[[-40   2  10  25   5 -21]
 [ 54  -6  10 -19  21  53]]
:
[[ 54 -40]
 [ -6   2]
 [ 10  10]
 [-19  25]
 [ 21   5]
 [ 53 -21]]

[[ -4  -8  48  -7 -52]
 [ -1 -15  46  -7 -55]
 [ -4  -9  46  -8 -52]
 [-42  17   9  -5   5]
 [-42  13   6  -5   0]
 [ 37 -21  28 -27 -50]]
:
[[ 37 -42 -42  -4  -1  -4]
 [-21  13  17  -9 -15  -8]
 [ 28   6   9  46  46  48]
 [-27  -5  -5  -8  -7  -7]
 [-50   0   5 -52 -55 -52]]

[[  2 -13 -21  -1 -17 -14 -46]
 [ 37 -45  -6 -37 -38 -46  42]]
:
[[ 37   2]
 [-45 -13]
 [ -6 -21]
 [-37  -1]
 [-38 -17]
 [-46 -14]
 [ 42 -46]]

[[ 33  -7  12   2 -22 -19   7 -26  17  16]
 [ -5  20  45  19 -20 -11  27 -53 -35  31]
 [ 18 -18 -37 -16  13   6 -23  42  46 -18]
 [ 14   1  20   7 -21 -15   9 -41 -32  28]
 [ 38 -29 -15 -10 -21 -21 -22 -15 -37  33]]
:
[[ 38  14  18  -5  33]
 [-29   1 -18  20  -7]
 [-15  20 -37  45  12]
 [-10   7 -16  19   2]
 [-21 -21  13 -20 -22]
 [-21 -15   6 -11 -19]
 [-22   9 -23  27   7]
 [-15 -41  42 -53 -26]
 [-37 -32  46 -35  17]
 [ 33  28 -18  31  16]]

[[ 32   4  -2 -28  26   4  25]
 [  3  20 -43 -27  20   1  20]
 [ 26   7 -18 -33  25   3  23]
 [ -3  48 -30 -18  21  13  19]]
:
[[ -3  26   3  32]
 [ 48   7  20   4]
 [-30 -18 -43  -2]
 [-18 -33 -27 -28]
 [ 21  25  20  26]
 [ 13   3   1   4]
 [ 19  23  20  25]]

[[ -1   9  -3   3]
 [  0 -31   9  -2]
 [ -2  38   0   2]
 [  4 -11  -4   0]
 [  2 -28 -22  -3]
 [  3  40  -5  -1]
 [ -2  32 -22   3]
 [  2   6 -53  -1]
 [  6  15  58  -2]
 [  3   6 -52  -3]]
:
[[  3   6   2  -2   3   2   4  -2   0  -1]
 [  6  15   6  32  40 -28 -11  38 -31   9]
 [-52  58 -53 -22  -5 -22  -4   0   9  -3]
 [ -3  -2  -1   3  -1  -3   0   2  -2   3]]
---
[[ -3  20 -10]
 [-29   0  15]
 [-37   6  41]
 [  5 -17 -33]
 [-28 -10  35]
 [ -7 -16  35]
 [-41 -27  36]
 [ 16  33 -29]
 [-29   4   3]
 [ -3 -42 -18]]
:
[[ -3 -10]
 [-29  15]
 [-37  41]
 [  5 -33]
 [-28  35]
 [ -7  35]
 [-41  36]
 [ 16 -29]
 [-29   3]
 [ -3 -18]]

[[  2 -23  -8  -1 -20 -11  57  -4 -14   5   6  -8 -17  -7   0   2]
 [ -4  20  -7  21 -26  12  -4  -3 -12   8 -20 -17 -24  10  22  20]
 [ -5 -33   9  -8  51 -26  45   8   6 -16  -2   3  38 -15 -13  12]
 [  1  14  -4  -4  27   2   7  -2  -7   2  -9   1  18 -11 -16   6]
 [  1  10   9   0   9  -5  22   8 -21 -11 -21 -30   2 -20 -10  33]]
:
[[  2  -8 -20  57 -14   6 -17   0]
 [ -4  -7 -26  -4 -12 -20 -24  22]
 [ -5   9  51  45   6  -2  38 -13]
 [  1  -4  27   7  -7  -9  18 -16]
 [  1   9   9  22 -21 -21   2 -10]]

[[  2   2  -3 -19   5  21  21 -13  -1  14 -23  -3  10]
 [-18   7  11  -8  24 -26   8 -10 -12  10 -19   9 -21]
 [ -2  23   0  28  -3   1  -9   5  42  26  -8  -9  12]
 [ -4  -1  12  -9  39 -20   4  -9   5  15 -17  34  -8]
 [ 40 -22 -15  40  -3 -26  27  40  25  12 -13 -27  20]
 [ -6  19  -4  22  -5   9  -6   4  34  33 -12  -6   2]]
:
[[  2  -3   5  21  -1 -23  10]
 [-18  11  24   8 -12 -19 -21]
 [ -2   0  -3  -9  42  -8  12]
 [ -4  12  39   4   5 -17  -8]
 [ 40 -15  -3  27  25 -13  20]
 [ -6  -4  -5  -6  34 -12   2]]

[[ 14 -17]
 [ 16 -13]
 [ 32  51]
 [ 27  17]]
:
[[14]
 [16]
 [32]
 [27]]

[[ 29   7   4  17   1 -35  -2   2 -26  18  15  -2]
 [ 35  19   5   6  22 -36   9  26 -25   6  17  -7]
 [ 28  16  14  19  11 -27   1   9 -25  15   8  -8]
 [ 37  14  14  17  20 -43   3  12 -32  10  13 -11]
 [ 33  16   9  10  18 -38   7  20 -25   7  16  -7]
 [ 17  19   4   6   8 -16   7  22  -7   9  11   0]
 [ 23  21   6  12  13 -25   4  23 -15  10  12  -3]]
:
[[ 29   4   1  -2 -26  15]
 [ 35   5  22   9 -25  17]
 [ 28  14  11   1 -25   8]
 [ 37  14  20   3 -32  13]
 [ 33   9  18   7 -25  16]
 [ 17   4   8   7  -7  11]
 [ 23   6  13   4 -15  12]]

[[ -1   3   0   0 -52  -1  -1]
 [  0 -22   1   1 -11  20   0]
 [ -1   6  -1   0  -6  24   0]
 [  1  33   1   0  26  -9   0]
 [ -1   4   0   1  19  -2   0]
 [  1  29   1   0  25 -14   0]
 [  1  -4   0  -1  10  13   1]]
:
[[ -1   0 -52  -1]
 [  0   1 -11   0]
 [ -1  -1  -6   0]
 [  1   1  26   0]
 [ -1   0  19   0]
 [  1   1  25   0]
 [  1   0  10   1]]

[[ -2  11 -43]
 [  7 -30  20]
 [ -1  -5 -45]
 [ -4   9 -34]
 [ -7  30  21]]
:
[[ -2 -43]
 [  7  20]
 [ -1 -45]
 [ -4 -34]
 [ -7  21]]

[[ 25  36  32  22 -34 -15 -41]
 [ 20  14   0  42  36   0  27]
 [-26  -4 -19 -31 -41 -40  41]
 [ 25 -50  41 -12  49  -3  -4]
 [ 49  26  -3 -38  13  14  31]
 [-17 -16  47   6 -29  44 -42]
 [ 13  42  25 -11  14 -27  27]
 [ 47 -16  35  22 -35  36   7]
 [ -3  -1 -39 -13 -39  -9  23]
 [-37   2 -49  30  32   5 -44]
 [ 27 -35 -28  48  35  33  48]]
:
[[ 25  32 -34 -41]
 [ 20   0  36  27]
 [-26 -19 -41  41]
 [ 25  41  49  -4]
 [ 49  -3  13  31]
 [-17  47 -29 -42]
 [ 13  25  14  27]
 [ 47  35 -35   7]
 [ -3 -39 -39  23]
 [-37 -49  32 -44]
 [ 27 -28  35  48]]
